Which row each row swaps with, under one turn or mirror:
zor: [ -9.1   4.7  32.3  -1.9 -22.3  10.3 -11.7 -19.2  -9.3   5.7  14.5  -1.6
  32.4  -7.4   6.7 -37.7]
ratir: [-17.8  23.6  25.8   2.8   4.1 -25.6 -31.8 -13.4  34.9 -16.6  24.3  -8.2
  28.9   4.5 -30.6  10.2]
bomu: [-22.4 -10.2  10.6   5.6 -28.4 -42.1  27.6 -13.2  -7.2   2.2   2.9  -4.2
  39.6  -7.3  24.4   8.8]
fazef: [  3.8   0.8  33.5  37.3  17.0  -7.1 -24.7  -5.6   3.2 -19.5  36.8 -11.0
  -4.6   3.2 -28.0  17.5]
dodu: [-21.1  27.5 -22.6  -2.6 -20.5 -42.5 -10.2  11.5 -24.5  12.2   4.0  -4.2
   4.1  -4.4 -15.8  -9.1]
sisug: [-27.2  14.1 -21.5 -25.0 -27.8 -28.2   3.5  20.6 -19.2   5.4  -5.2  -5.5
  -1.7 -11.6 -17.3 -14.0]
ful: [ -9.7 -13.3 -32.8 -14.7  -2.6 -34.6  29.7  13.3  28.6 -28.8 -16.2   6.8
  -9.5   5.4  -5.3   9.4]
Nir: [ 19.9 -17.5 -17.2  24.1  -9.9 -14.7   5.8  16.0  -1.4  16.4  -5.5  -8.1
 -12.2 -12.7  -5.9 -32.1]
bogis: [ -9.4   5.0  47.7  23.7   3.8  15.4 -18.9   0.0 -19.8  -7.9  21.7   8.8
 -19.0  10.3 -13.7  -9.5]
dem: [ -9.6  33.2 -15.3  -6.4  -9.9 -41.0  -4.9 -27.1  26.0 -16.4  27.4 -16.4
  26.4  -0.2 -35.2  10.2]
fura: [ 26.9 -26.9   3.4  25.8   8.9 -23.4  -1.1 -11.9  24.1   5.3  30.2  29.3
 -10.8  32.9   1.9   2.4]
ruk: [ -0.4 -17.3  -4.1  36.5 -19.0 -36.2   7.9  16.9 -14.5  21.1 -13.5 -12.0
  10.3 -11.1   7.3 -15.9]
pazu: [-26.9  -7.1  20.6 -29.5   0.8  20.2  19.1 -32.2  12.2 -21.3  26.1  11.5
   4.1  11.3  18.7  -2.4]
fol: [ 25.0 -13.7 -25.1  14.6  -6.1  -2.2  -4.1  -2.2  14.5   9.7  -1.1  -5.9
 -11.9 -10.7 -24.3 -39.0]
Keme: [ -0.3   1.1  32.8   8.6   4.3  31.9 -15.9   8.5 -10.9 -29.6  23.5  14.1
 -17.5  -1.6 -14.9  -7.6]
pav: [ -8.3 -11.7  16.4  47.0  19.7  -5.7  -0.4 -16.1  10.4 -37.6  19.0 -24.9
 -19.9  -1.2  -5.7  21.1]
bama: [-16.5 -24.4 -32.8  -8.7  -3.6 -29.7  33.6   6.8  21.4 -14.0 -16.1   8.8
 -23.0   0.0  -7.3   0.9]
buf: [-15.8  23.2 -36.4 -13.6 -23.7 -29.4   0.9  16.6 -25.3  -7.3   7.7 -12.5
  10.1 -25.5 -18.2  -6.4]
zov: [-19.4   4.0 -33.4 -29.4 -22.6 -19.7  12.6  18.9 -17.0 -16.7 -18.2   2.0
   5.3 -12.2 -12.0 -11.8]
zifa: [-13.4 -17.1  22.6 -20.6   0.7  34.5  13.7 -10.7   5.2 -27.8  25.5  24.3
 -13.3  11.6   4.9 -14.0]
fepi: [-13.2 -12.9  21.9 -25.2   9.4  28.8  13.8 -29.9   5.1 -28.0  31.1  11.6
  -8.2  12.9   9.1  -8.7]
Mamot: [-23.4  -7.2  21.9 -26.6  10.1  14.9  26.6 -32.0   8.5 -39.0  33.8  10.1
  -1.7   7.7  17.7   4.5]
ligev: [ -1.0  -9.2  21.3 -18.2   6.8  35.3  -2.0  -7.6 -16.3 -20.1  22.9  18.2
 -23.4   4.2  -3.8 -16.0]
Kopu: [-12.4  -6.3  24.5   1.1   1.0  32.0 -22.1   1.7 -14.3 -11.3  18.6  16.5
 -31.6   8.2  -6.2  -9.3]
Nota: [-14.9  31.3   1.9  -1.6 -14.6 -38.5  -8.2 -27.2  36.2 -22.6  23.9  -7.7
  20.0   2.3 -36.8   9.5]
disag: [-12.9  -4.6  15.2  35.1  17.4  -6.3  15.1  -5.3  12.5 -40.8  14.6 -40.0
  -7.2  -9.3   3.1  22.3]
siz: [ 11.3   4.8  27.1   8.7 -11.7  -1.8 -17.1 -27.0  -1.6  20.8  35.4  15.8
  17.9  14.3   2.4 -26.6]
bolut: [-24.3 -12.6 -41.3 -24.6 -19.2 -24.0  26.3  18.2   0.1 -13.6  -9.1   6.4
  -4.7  -7.7  -4.0  -4.2]
Kodit: [ 30.5 -21.7  14.7   7.4   9.3 -15.3   4.9  -6.7  27.4  11.9  27.4  24.8
 -11.8  25.6   0.5   1.7]
Duduz: [ -0.1  15.8  -7.3  43.5   3.6 -30.0  16.0 -20.2  -8.7  -7.0  21.6 -30.8
 -28.7 -10.1  -8.7  21.1]
Sika: [-33.2  -8.3   7.6   8.3 -17.2 -44.3  28.8 -21.1  -1.7   7.5   9.2 -15.1
  39.2   0.3  17.1  11.3]
vuge: [-11.5  30.0 -12.0  18.8 -25.7 -44.5  -9.0 -14.6 -11.6  -8.9  22.1 -18.8
  19.2  -9.6 -26.6  18.6]
meba: [ -4.7  28.5 -17.7  -8.5  -4.9 -36.7 -12.1 -37.8  34.9 -27.3  32.0  -6.0
   8.0   3.2 -30.2   1.7]
visap: [ -9.7  -1.4   4.4  44.0  23.6 -16.7   6.4  -9.9   9.8 -25.8  22.0 -34.4
 -19.0  -7.3  -0.3  30.5]
zibep: [ 16.6 -23.8   8.3  23.6  11.2 -18.7   4.6 -21.3  34.6  10.8  21.4  17.8
 -17.7  33.1  -8.2   1.4]
Doma: [-26.6  -6.4  15.6   8.8 -22.5 -45.1  31.3 -12.6 -10.4  -3.7  18.0  -4.4
  45.9   5.4  15.4   6.1]
mafi: [-14.2 -17.0 -42.6 -19.2 -13.4 -31.8  27.4  10.9  11.3 -19.9 -19.0  -2.7
   3.3  -2.1  -5.2  -0.1]
Zodeb: [-17.3  -4.1  18.0   4.3 -18.9  22.0  -4.1 -15.6  -3.8  -9.5   9.1 -21.9
  36.0 -17.3   4.8 -36.7]

dem is swapped with pav
disag is swapped with meba
Kopu is swapped with sisug
Nir is swapped with zor
fazef is swapped with vuge
fepi is swapped with mafi
Nota is swapped with visap

